Small tables with named rows and columns. After each table, cells are looked up by row and column.

Lamived
        Vuz  Sime  Gumik  Dufibo  Git  Pebutak
Vizir    43    42     54      73   51       19
Luzer    69    74     69      69   58       82
Mez      60    61     63      68   60       58
Ved      59    54     57      64   57       55
Tep      26    42     87      52   66       43
Rizifi   61    45     52      48   65       65
Sidela   63    63     65      67   61       64

Dufibo of Sidela is 67
Git of Tep is 66
Pebutak of Ved is 55
Git of Rizifi is 65
Gumik of Rizifi is 52
Pebutak of Vizir is 19
Gumik of Luzer is 69
Git of Luzer is 58
Sime of Rizifi is 45
Which row has the largest Dufibo? Vizir

Simige =
        Lotu  Giluzot
Mav      922      434
Bel      960      456
Zav      871      420
Kur      772      351
Bet      739      325
Digute   503      140
Mikoni   617      214
Nav      841      396
Fabi     644      246
Ren      569      184
Toz      707      280
Notan    827      364

Bet, Lotu: 739
Mav, Lotu: 922
Mikoni, Lotu: 617
Kur, Giluzot: 351
Digute, Giluzot: 140
Ren, Giluzot: 184

Befe =
cols = Pafi, Lep, Nif, Kidi
Sifebun: [131, 140, 173, 176]
Natetet: [119, 83, 49, 25]
Kud: [242, 170, 157, 205]
Mifi: [91, 188, 200, 142]
Gosam: [73, 200, 232, 196]
Lop: [52, 129, 184, 154]
Gaf: [61, 122, 153, 100]

Pafi of Kud = 242
Lep of Mifi = 188
Lep of Kud = 170
Pafi of Gosam = 73
Nif of Natetet = 49
Kidi of Natetet = 25
Nif of Mifi = 200
Which row has the largest Nif? Gosam

Poz
columns: Galo, Setono, Pitu, Povin, Zetu, Fefum
Sadere: [-59.25, -60.87, -21.55, -38.21, -40.92, -28.22]
Suf: [-59.25, -76.47, -41.44, -22.68, -41.13, -39.22]
Lik: [-59.25, -16.66, 11.08, -40.56, -40.89, -2.56]
Neleg: [-59.25, -91.10, -22.06, -28.37, -32.76, -43.39]
Dinebam: [-59.25, -53.16, -39.39, 3.23, 54.39, -43.39]
Tutep: [-59.25, -51.58, -3.40, -37.25, -40.28, -43.39]
Zubaz: [-59.25, -28.78, -40.13, -15.96, -6.73, -43.39]
Saridu: [-59.25, -3.47, -40.90, -28.37, -39.44, -43.39]
Kubigez: [-59.25, -53.15, 6.36, -38.70, -16.20, -43.39]
Mige: [-59.25, -41.78, -8.95, -28.37, -42.42, -40.74]
Vum: [-59.25, -87.55, 26.05, -39.74, -39.86, -43.39]
Fis: [-59.25, -40.30, -21.55, -15.32, -0.54, -43.39]

Setono of Kubigez: -53.15
Povin of Fis: -15.32
Povin of Zubaz: -15.96
Zetu of Mige: -42.42
Galo of Sadere: -59.25
Pitu of Fis: -21.55
Fefum of Sadere: -28.22
Setono of Saridu: -3.47
Zetu of Sadere: -40.92
Fefum of Suf: -39.22
Zetu of Dinebam: 54.39
Row with the largest Setono: Saridu

Bup.tsv
	Keb	Deba	Ruz	Meviz
Ledi	0.089	-0.716	0.656	-0.103
Mal	-0.499	0.728	-0.280	0.976
Kufaral	0.901	-0.700	0.294	-0.782
Sabo	-0.328	0.141	-0.422	-0.267
Fopeli	0.609	-0.259	0.519	0.078
Rad	-0.510	0.271	0.648	0.212
Mesem	-0.579	-0.187	0.071	0.796

Deba of Fopeli = -0.259
Meviz of Mal = 0.976
Ruz of Rad = 0.648
Ruz of Mesem = 0.071
Keb of Kufaral = 0.901
Keb of Mal = -0.499
Keb of Fopeli = 0.609
Deba of Mesem = -0.187

Gelof.tsv
	Kiz	Sim
Pebo	165	96
Sufan	98	196
Todi	151	126
Gazudu	147	152
Tad	152	46
Vupev	166	202
Paf	166	82

Kiz of Gazudu is 147
Sim of Vupev is 202
Kiz of Sufan is 98
Sim of Pebo is 96
Kiz of Vupev is 166
Sim of Todi is 126
Kiz of Pebo is 165
Which row has the largest Sim? Vupev

Ral
         Remuten  Vamuz  Fad  Vil
Bom           50    212  135  192
Futi         106     51   21   89
Ribi         112    205  198  189
Monab        150    117  116  210
Ginital      203    147  127   31
Div           30    160  106  184
Lib          137     73   45   92
Lubu         125     87  146  145
Sebalep       95    193  138  203
Zavikuv       54     77  166  117
Gonin        229     95   66   86
Lilivez       52    115  171   77

What is the Vil of Lib in Ral? 92
What is the Remuten of Ribi in Ral? 112
What is the Remuten of Lib in Ral? 137
What is the Remuten of Monab in Ral? 150
What is the Fad of Bom in Ral? 135
What is the Fad of Gonin in Ral? 66
What is the Vamuz of Lilivez in Ral? 115
What is the Vamuz of Ribi in Ral? 205
What is the Remuten of Sebalep in Ral? 95
What is the Vamuz of Gonin in Ral? 95
What is the Vil of Futi in Ral? 89

